Each row has a name. Each question is about the rows just above it.

[23 31 38 32 30 24 23 42 35 49 12 29 34 19 33 19 23 28 31 24 23 19 28 35
 49 33 25 33 21 22 36 30 47 33 30 46 20 37 36 20 14 17 24 27 30 26 58] : paf
[37 56 31 22 22 30 34 46 27 15 33 71 27 42 23 17 20 33 22 29 55 45 31 35
 31 30 38 59 19 30 52 55 31 25 25 65 16 38 29 29 61 36 33 57 37 32 39] : zakeg
[29 44 49 33 53 37 48 33 16 28 43 20 31 45 26 36 33 27 21 39 36 36 47 36
 26 28 46 38 21 36 33 26 24 31 30 36 36 29 47 22 22 52 20 27 31 24 28] : mogif
[32 34 92 29 40 20 56 28 34 36 45 28 49 41 25 26 28 36 38 22 61 35 22 36
 28 23 32 30 43 26 26 29 42 22 49 30 41 57 38 28 19 30 22 55 27 33 33] : dek
Number of entries in [37 56 31 22 22 30 34 46 27 15 33 71 27 42 23 17 20 33 22 29 55 45 31 35
 31 30 38 59 19 30 52 55 31 25 25 65 16 38 29 29 61 36 33 57 37 32 39]: : 47
Count the entries of [29 44 49 33 53 37 48 33 16 28 43 20 31 45 26 36 33 27 21 39 36 36 47 36
 26 28 46 38 21 36 33 26 24 31 30]: : 35
Whose row is [23 31 38 32 30 24 23 42 35 49 12 29 34 19 33 19 23 28 31 24 23 19 28 35
 49 33 25 33 21 22 36 30 47 33 30 46 20 37 36 20 14 17 24 27 30 26 58]? : paf
The row with [29 44 49 33 53 37 48 33 16 28 43 20 31 45 26 36 33 27 21 39 36 36 47 36
 26 28 46 38 21 36 33 26 24 31 30 36 36 29 47 22 22 52 20 27 31 24 28] is : mogif
Whose row is [32 34 92 29 40 20 56 28 34 36 45 28 49 41 25 26 28 36 38 22 61 35 22 36
 28 23 32 30 43 26 26 29 42 22 49 30 41 57 38 28 19 30 22 55 27 33 33]? : dek

[24 64 40 57]  mina
[24 64 25 62]  Tez
[ 24  64  40 -61]  bov
Whose row is [ 24  64  40 -61]? : bov
Where do [24 64 25 62] appear? : Tez

[  1 -27 -36  -1 -27  -8] : gat
[62 18 17  4  9  8] : bezub
[62 91 17  4  8  8] : Gesu
[ 7 11  4  1 11 10] : Ninok
[ 1  5 13 -6  5 10] : nadap
Shared by nadap and gat: : [1]
Count the entries of [62 18 17  4]: : 4
Count the entries of [ 1  5 13 -6  5 10]: : 6

[-29  76 -24   4 -28  47 -24   0  -6  -4  24  -8  43  46 -37 -10  37 -36
  -9 -15  14  -6 -61 -31  28   8 -17  -5  18   7  22  31 -23  50   4 -38
  27 -25  -1 -22  30   8  12 -58 -45] : lat
[  4  18   7  18  -2  33  21  -1  25  10 -16 -22  38  48  21 -28  32  16
 -32  -4   1  22 -48 -12  15  49  24  43  48 -29  34  12 -75   7   1 -58
  11 -52  14 -28   9 -19  62 -16  -1] : kad
[-47  29  -7 -35 -21 -25  15 -31   7  21  -5 -17 -33  -3  13 -17  26   4
  35  31  19 -14  25 -51 -29  24  -4 -56 -33  -6 -12 -30 -29  -1 -15 -18
  20 -78 -68  14  36  20  42  29  35] : fofuz
[ -8  17 -20 -60  39  -8  -4  21 -11   9 -39 -31  24  -1  19  47 -18 -65
 -13 -14  25  29  25 -12   9  10 -32   4  67  63 -24  -8  -4 -16  18  -2
  19 -72  -9  55  -4  13  15  22  31] : gug
Count the entries of [  4  18   7  18  -2  33  21  -1  25  10 -16 -22  38  48  21 -28  32]: : 17
Count the entries of [ -8  17 -20 -60  39  -8  -4  21 -11   9 -39 -31  24  -1  19  47 -18 -65
 -13 -14  25  29  25 -12   9  10 -32   4  67  63 -24  -8  -4 -16  18  -2
  19 -72  -9  55  -4  13  15  22  31]: : 45
Count the entries of [-47  29  -7 -35 -21 -25  15 -31   7  21  -5 -17 -33  -3  13 -17  26   4
  35  31  19 -14  25 -51]: : 24

[ 47 -82 -21 -51 -47 -39 -85 -25  47] = gif
[-33  43  -5  41  40  69  40  70  12] = nok
[ 14  16  72 -20  -4  43  23  19  29] = Dol
Count the entries of [ 14  16  72 -20  -4  43  23  19  29]: : 9
Number of entries in [ 14  16  72 -20]: : 4

[-53  29  73  29] -> sided
[-53 -19  37  70] -> Rokup
[-40 -45  17  37] -> Ladol
[-90   7  71 -21] -> Pelis
[-53  29  73 -40] -> kunup
[-38  12  70  10] -> fev
[-30  22  74   0] -> Meku
[-51 -45  17  43] -> filu
[-45  -5  62  48] -> pamu
[ 2 40 29  3] -> dat
[-53  29  73 -36] -> Sudok
[-32 -47  28  38] -> tini
Count the entries of [-40 -45  17]: : 3
Which value is in both Sudok and dat? : [29]
Count the entries of [-30  22  74]: : 3
Shared by Rokup and Ladol: : [37]
Number of entries in [-32 -47  28  38]: : 4

[ -3   0 -15   3] = Roz
[ 3 -2 -1  2] = Sek
[ -7  10 -14  -1] = Nik
[11 -1  4  3] = Moke
[-70  -2 -17   0] = saker
[ -5  -3  -5 -15] = kadag
Shared by Roz and Moke: : [3]
Count the entries of [ 3 -2 -1  2]: : 4
Whose row is [ -5  -3  -5 -15]? : kadag
Which value is in both Nik and Sek? : [-1]

[ 50 -22 -19  48   4 -13 -73 -31 -52] = paz
[ 54 -22 -19  46   5  -6 -74 -32 -24] = tediz
[-51  17  30 -24   3  -8  77  21  10] = pifog
[-18  10   8 -18  -3   3  25  28   9] = dufib
[ 23 -18 -13  31 -12  33 -42   0  16] = zodi
[  3  -5  -4   1 -11  29 -12   8  24] = simol
[-3  2 -2 -6 -9 23 -1 10 18] = Dab
[-12   8   5 -14  -7  10  15  13  11] = vek
[ 24 -18 -14  33 -12  29 -51  -1  12] = vom
The one value in zodi and dufib: : [-18]
The one value in vom and pifog: : [-51]
The one value in pifog and vom: : [-51]
Whose row is [-12   8   5 -14  -7  10  15  13  11]? : vek

[-25 -43 -55  56 -37   0  23 -29] : Figas
[ 40  53  68 -49  46   0 -17  44] : Pufa
[-30 -44 -57  54 -38  -1  25 -33] : kuz
[-31 -45 -56  54 -38   0  23 -34] : pabom
[ 43  53  70 -50  52   0 -21  48] : nule
[ 35  50  68 -48  47  -1 -15  42] : funu
[-28 -43 -56  57 -36   0  24   0] : Tepo
[-35 -43 -57  60 -42   0  30 -36] : sop
[ 42  52  69 -49  49  -1 -18  46] : lide
[ 44  53  70 -49  50  -2 -18  48] : safo
[ 31  49  65 -48  42  -2 -13  -1] : mubu
The one value in nule and Tepo: : [0]
Number of entries in [ 42  52  69 -49]: : 4
Number of entries in [ 31  49  65 -48]: : 4
Count the entries of [ 44  53  70 -49  50]: : 5

[ 52 -26  59  54 -36 -42 -48 -41  56  46 -48 -30  50 -47 -48 -28] : kitu
[-21  50 -25 -32  48  46  42  47 -28 -34  36  43 -37 -16 -34  28] : Muran
[-40  46 -38 -29  44  46  46  46 -38 -30  49  41 -36  46 -39  42] : sasu
[-39  54  46 -52  48  62  47  54 -43 -48  56  53 -46  66 -42  37] : kitug
[ 44 -34  48  54 -43 -48 -48 -45  45  46 -45 -15  50 -47  47 -31] : luro
[  4 -15  14  33 -24 -28 -27 -26   9  19 -15 -27  30 -30  13 -15] : zese
[-13  15 -12  -8  15  11  14  15  -8  -1  13  15 -15  13 -11  22] : kerol
How many entries does [-21  50 -25 -32  48  46  42  47 -28 -34  36  43 -37 -16 -34  28] have? : 16
The one value in sasu and zese: : [-30]
Count the entries of [-21  50]: : 2
How many entries does [-13  15 -12  -8] have? : 4
Which value is in both zese and luro? : [-15]
Shared by luro and zese: : [-15]
Which value is in both kerol and luro? : [-15]

[ 23  25  -8 -28 -50  47  -2] : lutu
[-27 -21  23  28  20 -46  47] : Pedid
[-36 -35  18  38  63 -45  24] : Niv
[ -2   4 -13  -2  37  31 -79] : mapa
[-36 -35  18  -2  37  31 -49] : leri
Shared by mapa and lutu: : [-2]
How many entries does [-2  4] have? : 2
Number of entries in [ 23  25  -8 -28 -50  47  -2]: : 7

[ 16 -38   4  -8  30  27] -> Dof
[  0 -16 -47 -24  -6  39] -> mip
[-27 -18  -3  -2  71 -39] -> zarem
[-17  14  32  45 -12  23] -> dasid
[-46 -54   8 -46 -10  50] -> posas
[ 12  19 -34  22  45  12] -> kodup
[ 53 -71  19  -3 -13 -11] -> kitol
[ -5 -54   8 -46 -10  -8] -> lem
[ 33 -47 -16   5  -7  39] -> dadaf
How many entries does [ -5 -54   8 -46 -10] have? : 5
Shared by kitol and kodup: : [19]
[-46 -54   8 -46 -10  50] is in which row? : posas
Count the entries of [ 53 -71  19  -3 -13]: : 5

[ 56  61 -48 -24  62 -49 -49  62 -33  61  61  68  59  64 -18 -50  64  67
  76 -53 -33  41  56  43  38 -40  60 -43  61  26 -52  64 -43  70 -41  62
 -39] = Rusor
[ 71  62 -49 -30  73 -49 -48  66 -31  78  70  70  64  78 -24 -48  71  74
  74 -48 -39  56  65  52  36 -52  64 -42  68  33 -51  75 -53  71 -53  61
 -50] = Luron
[-50 -45  42  26 -50  38  33 -47  24 -48 -47 -56 -46 -53  18  34 -50 -50
 -46  37  32 -39 -43 -38 -29  33 -46  29 -47 -28  36 -49  37 -55  37 -51
  33] = mogek
[-53 -44  33  22 -58  44  34 -52  17 -59 -52 -54 -49 -51  20  48 -54 -49
 -58  35  22 -40 -45 -35 -26  40 -46  30 -45 -23  40 -49  35 -61  40 -46
  38] = kuve
[-41 -39  46  21 -47  40  27 -39  12 -37 -43 -57 -40 -50  16  31 -44 -52
 -60  40  17 -32 -38 -29 -24  36 -39  25 -40 -24  30 -43  35 -51  26 -40
  20] = ran
[ 63  61 -56 -29  68 -51 -47  62 -29  67  64  72  60  73 -25 -48  66  73
  78 -54 -34  49  59  49  41 -49  58 -40  64  36 -49  69 -50  69 -46  59
 -43] = Tubap
[ 44  43 -36 -26  45 -34 -32  41 -27  38  47  52  42  49 -21 -29  47  48
  51 -34 -28  40  44  41  35 -33  45 -32  46  31 -31  46 -34  45 -31  46
 -27] = Fozu
[  3  -5   9  -7  -4  11   4  -6   2  -6  -3  -7  -3  -5  -5  12  -4 -13
 -16  14  -2   6  -1   7   4   2  -3   1  -1   7  14  -8   3 -12   2  -3
   3] = fogo
[ 41  35 -40 -11  43 -36 -29  40 -14  47  37  47  36  44  -9 -37  42  43
  55 -40 -17  26  32  25  18 -27  33 -20  36  12 -37  40 -30  51 -28  37
 -28] = rofuv
[ 57  50 -47 -24  59 -38 -37  50 -23  58  53  61  48  69 -17 -37  55  69
  63 -46 -32  40  48  42  26 -43  47 -30  59  27 -43  64 -45  59 -39  49
 -39] = Zetom
Number of entries in [ 57  50 -47 -24]: : 4
How many entries does [ 71  62 -49 -30  73 -49 -48  66 -31  78  70  70  64  78 -24 -48  71  74
  74 -48 -39  56  65] have? : 23
Shared by fogo and rofuv: : [12]

[-37  43 -69  44 -29 -57  50 -10 -58 -53 -32  21  56 -38  28  33  54  51
  28  39  45 -56  65 -43 -62  37  19  52  59  48 -51  41  48 -63 -44  38
  52 -48 -52 -39 -24  55  11  40  42 -42 -37 -57  58 -51 -44  43  29 -51
 -64 -17  14]  keso
[-17  47 -41  52 -21 -42  44  -1 -42 -43 -17  34  54 -26  32  36  60  50
  34  19  23 -36  34 -32 -42  30  20  40  52  38 -49  50  56 -61 -31  30
  37 -50 -55 -26 -20  53   6  41  36 -30 -26 -44  44 -22 -29  32  24 -42
 -41 -10  10]  Ganiz
[ 31 -48  52 -48  34  43 -48   7  55  38  23 -24 -52  26 -29 -39 -50 -43
 -38 -27 -33  50 -50  40  52 -30 -25 -47 -44 -45  41 -48 -52  58  43 -37
 -40  53  59  28  21 -50 -16 -42 -47  35  34  38 -51  32  29 -46 -25  37
  47  13 -13]  nug
Number of entries in [-37  43 -69  44 -29 -57  50 -10 -58 -53 -32  21  56 -38  28  33  54  51
  28  39  45 -56  65 -43 -62  37  19  52  59  48 -51  41  48 -63 -44  38
  52 -48 -52]: : 39
How many entries does [-17  47 -41] have? : 3

[ 56  86 -45  72] : Zokuv
[-81  85 -80  57] : potin
[ 85  57 -80 -15] : Noru
Where do [ 56  86 -45  72] appear? : Zokuv
Whose row is [-81  85 -80  57]? : potin
How many entries does [ 85  57 -80] have? : 3

[-20  20   7 -19 -19  21  -4   8 -21   2  30  40   7  28  -7   5  -3 -26
  31   8  37   4 -22  31   1  -3  -6   9  -9   9   2  12  38  13  -1  -7
   6 -25  52  51   5  22  -3 -27   9  -3  -5] = kanog
[ -9  16  26   1 -11  15 -10   0 -13  -6  14   7  16   0   2 -16  31 -13
  40  -7  12   9 -32  16   4 -14   3  -7  -3  40  23 -25   1 -21 -18   2
   8 -29   8  29 -13   7  -2  72  37 -19   0] = kovi
[-20  20   7 -19 -19  21  -4   8 -21   2  30  40   7  28  -7   5  -3 -26
  31   8  37   4 -22  31   1  -3  -6   9  -9   9   2  12  38  13  -1  -7
   6 -25  52  51   5  22  -3  -1   9  22  -5] = keziv
Where do [-20  20   7 -19 -19  21  -4   8 -21   2  30  40   7  28  -7   5  -3 -26
  31   8  37   4 -22  31   1  -3  -6   9  -9   9   2  12  38  13  -1  -7
   6 -25  52  51   5  22  -3 -27   9  -3  -5] appear? : kanog
The row with [-20  20   7 -19 -19  21  -4   8 -21   2  30  40   7  28  -7   5  -3 -26
  31   8  37   4 -22  31   1  -3  -6   9  -9   9   2  12  38  13  -1  -7
   6 -25  52  51   5  22  -3  -1   9  22  -5] is : keziv

[ 50 -51  -3  19 -46] -> bavup
[ 10  19  40 -52 -50] -> loroz
[ 27  34  10 -66 -51] -> ropa
[ 59  51  22 -54  28] -> garun
The one value in bavup and ropa: : [-51]
Number of entries in [ 50 -51  -3  19 -46]: : 5
Shared by loroz and bavup: : [19]
Which value is in both ropa and loroz? : [10]
Which value is in both ropa and bavup? : [-51]
How many entries does [ 27  34  10 -66] have? : 4

[ 14  39 -39 -15  -1   5  25 -12 -17  17  36 -10  17   4  10   4  -9   2
  40 -33   6  16   3  10  14] : bozub
[  4  35 -11  -5 -15 -11   9  -6 -17 -10  11 -18  13  22   1  13 -21   8
  18 -12  12  19 -30  10   1] : gudir
[  7  30 -29 -15  -1   4   4  -9 -10   2  13 -20   6   6   4 -41   1   4
  26 -24   0   4  -8  10   7] : nagot
[-24  44 -11 -13  -3 -32  21 -16  -9  10  11 -14  17  65 -21   4   5   9
  45 -39  -1  37 -35  28  -7] : gon
[ 18 -49  35 -14  20   4 -18  -6  23  10  -3  20  -6  -7  -6 -13   9   4
 -32  29  -2  -7   6  14   2] : kisok
[  7 -53  54  -8   8   2 -14   2  26  10 -14  24  -7  -2 -14  -8   5   4
 -42  39  -2   0   3  10  -5] : Navu
[ 13 -22  19 -25   7   4   4  -6   8  15  11  23   6   0  -1  -6   1   4
 -10  11   0   4   5  10   2] : Nafis
[-26  51 -39   4 -10  -5  29  -6 -15  10  12 -10  10  22   1   4   1  -4
  50 -47   0  14   3  -1   2] : notov
[ 13 -22  19 -13   7   4   4  -6   8  15  11  23   6   0  -1  -6   1   4
 -10  11   0   4   5  10   2] : topo
[  6  23 -23  -6  -1   4   0  -6  -9  -7   6 -15   2  -5   9   4   1   4
  16 -12   0  -9   3  -3 -42] : Kera
How many entries does [  6  23 -23  -6  -1   4   0  -6  -9  -7   6 -15] have? : 12
Count the entries of [  7 -53  54  -8   8   2 -14   2  26  10 -14  24  -7  -2 -14  -8   5]: : 17
How many entries does [  7  30 -29 -15  -1   4   4  -9 -10   2  13 -20   6   6] have? : 14
Count the entries of [ 18 -49  35 -14  20   4 -18  -6  23  10  -3  20  -6  -7  -6 -13   9   4
 -32  29  -2  -7   6  14   2]: : 25
Whose row is [  6  23 -23  -6  -1   4   0  -6  -9  -7   6 -15   2  -5   9   4   1   4
  16 -12   0  -9   3  -3 -42]? : Kera
Count the entries of [  6  23 -23  -6  -1   4   0  -6  -9  -7   6 -15   2  -5   9   4   1   4
  16 -12   0  -9   3  -3 -42]: : 25

[ 24 -14   5  19  -8 -45  17 -16 -28   8 -27  11  11  61  31  54  -2   0
 -21  46  14   7   1 -18 -49   8  58  21  64  18 -14 -25  48  22 -10 -24
 -20 -21 -27]  Ber
[-37  14  51  -1   1 -73 -23  -6   4   6  22  -4 -43  63   2  41  -8 -15
  30  25  -8 -18  60 -24 -16  19  29 -45  36 -16  -3 -15 -22  61 -13   9
  -7  -6 -19]  Kofes
[-34   6  22  12  26 -13  21 -48 -30 -10  18  53  -7  -3 -33  27  -1  12
  42 -27  -9  -6  15 -16  46 -82   5  29 -55   4 -12 -26 -46   4 -35  25
 -20 -35  26]  tobi
[ 42 -33  -4  22  -1 -39 -35 -27  22   3  -5  19  13  15  26  10  37  54
  28  65 -39 -24 -28 -56  21  21  23   0  -6  13   8  -9 -52  -1  -9  -9
 -29  16   5]  boma
[ 19 -39  18  18 -32  17  26  15  36  -9  43   7  -5  -9 -41  26  -8 -67
  -6  18 -38  14 -39  -5  -8  -7  -8 -25 -14 -13  44 -61 -58  49 -14  -5
  -9  24  45]  gurel
[-37  14  51  10   1 -73 -23  -6   4   6  22  -4 -43  63   2  41  -8 -15
  30  -6  -8 -18  60 -24 -16  19  29 -45  36 -16  -3 -15 -22  61 -13   9
  -7  -6 -19]  Gitaf
[ 19 -39  18  18 -32  17  26  20  36  -9  43   7  -5  -9 -41  26  -8 -67
  -6  18 -38  14 -39  -5  -8  -7  -8 -25 -14 -13  44 -61 -58  49 -14  -5
  -9  24  45]  gid
[ 30   5 -50  25  11  18  -8  -6   0   4  38  27   3  20  30  16  19  -3
 -13  82 -32 -10 -27 -30 -13  32  12 -10   9 -17  -6 -91  -3  62 -28  11
  -3  19  24]  Latu
[-11  19  28   8  29  48  -1   8  45 -34 -21 -47   8 -42  -2 -12  38 -12
 -11  10  -6 -62 -12 -14  34  67  25  29  -8 -30  18  22 -61  -5  31  22
 -10 -17   9]  Kage
[ 12  -4 -34  -3  28  15   3  49 -26  -5 -11   2 -34  10   6   4 -59 -52
  65   0   5  37  53  24  35  51 -27   8  -4 -20 -61  -2  17  26   7   5
  27  14 -44]  Guk
[ -9 -29  -1  26 -21 -39 -54  24  23 -14 -62 -16   8  52  14 -15  11  53
  17 -11   2  57  54 -19   8  26 -54  16   4  30  -1  27  -1  -8  19  24
  17  12 -48]  pogir
[ 19 -39  18  18 -32  17  26  15  36  -9  43   7  -5  -9 -41  18  -8 -67
  -6  18 -38  14 -39  -5  -8  -7  -8 -25 -14 -13  44 -61 -37 -13 -25  53
   8   9  17]  Nof
[-37  14  51  10   1 -73 -23  -6   4   6  22  -4 -43  63   2  41  -8 -15
  30  -6  -8 -18  60 -24 -16  19  29 -45  36 -16  -3 -15 -22  61 -13   9
  -7  -6 -19] is in which row? : Gitaf
Whose row is [ 30   5 -50  25  11  18  -8  -6   0   4  38  27   3  20  30  16  19  -3
 -13  82 -32 -10 -27 -30 -13  32  12 -10   9 -17  -6 -91  -3  62 -28  11
  -3  19  24]? : Latu
The row with [-11  19  28   8  29  48  -1   8  45 -34 -21 -47   8 -42  -2 -12  38 -12
 -11  10  -6 -62 -12 -14  34  67  25  29  -8 -30  18  22 -61  -5  31  22
 -10 -17   9] is : Kage

[-39 -46  17 -14  28  43 -10] -> Fosa
[ 69 -12  -8  -1 -18 -18   5] -> zera
[ 17  40 -13  14 -69 -27   5] -> res
[-69  13   9  -2  35  37 -26] -> baf
[-39   3   1 -18 -41 -30   4] -> ruzuk
[ 69 -12  -8   0 -68 -37   5] -> Dibin
How many entries does [-39 -46  17 -14] have? : 4
Shared by baf and res: : [-69]
Whose row is [ 69 -12  -8  -1 -18 -18   5]? : zera
Shared by Fosa and ruzuk: : [-39]
Count the entries of [ 69 -12  -8]: : 3
Count the entries of [-69  13   9  -2  35  37]: : 6
Count the entries of [-39 -46  17 -14  28  43 -10]: : 7

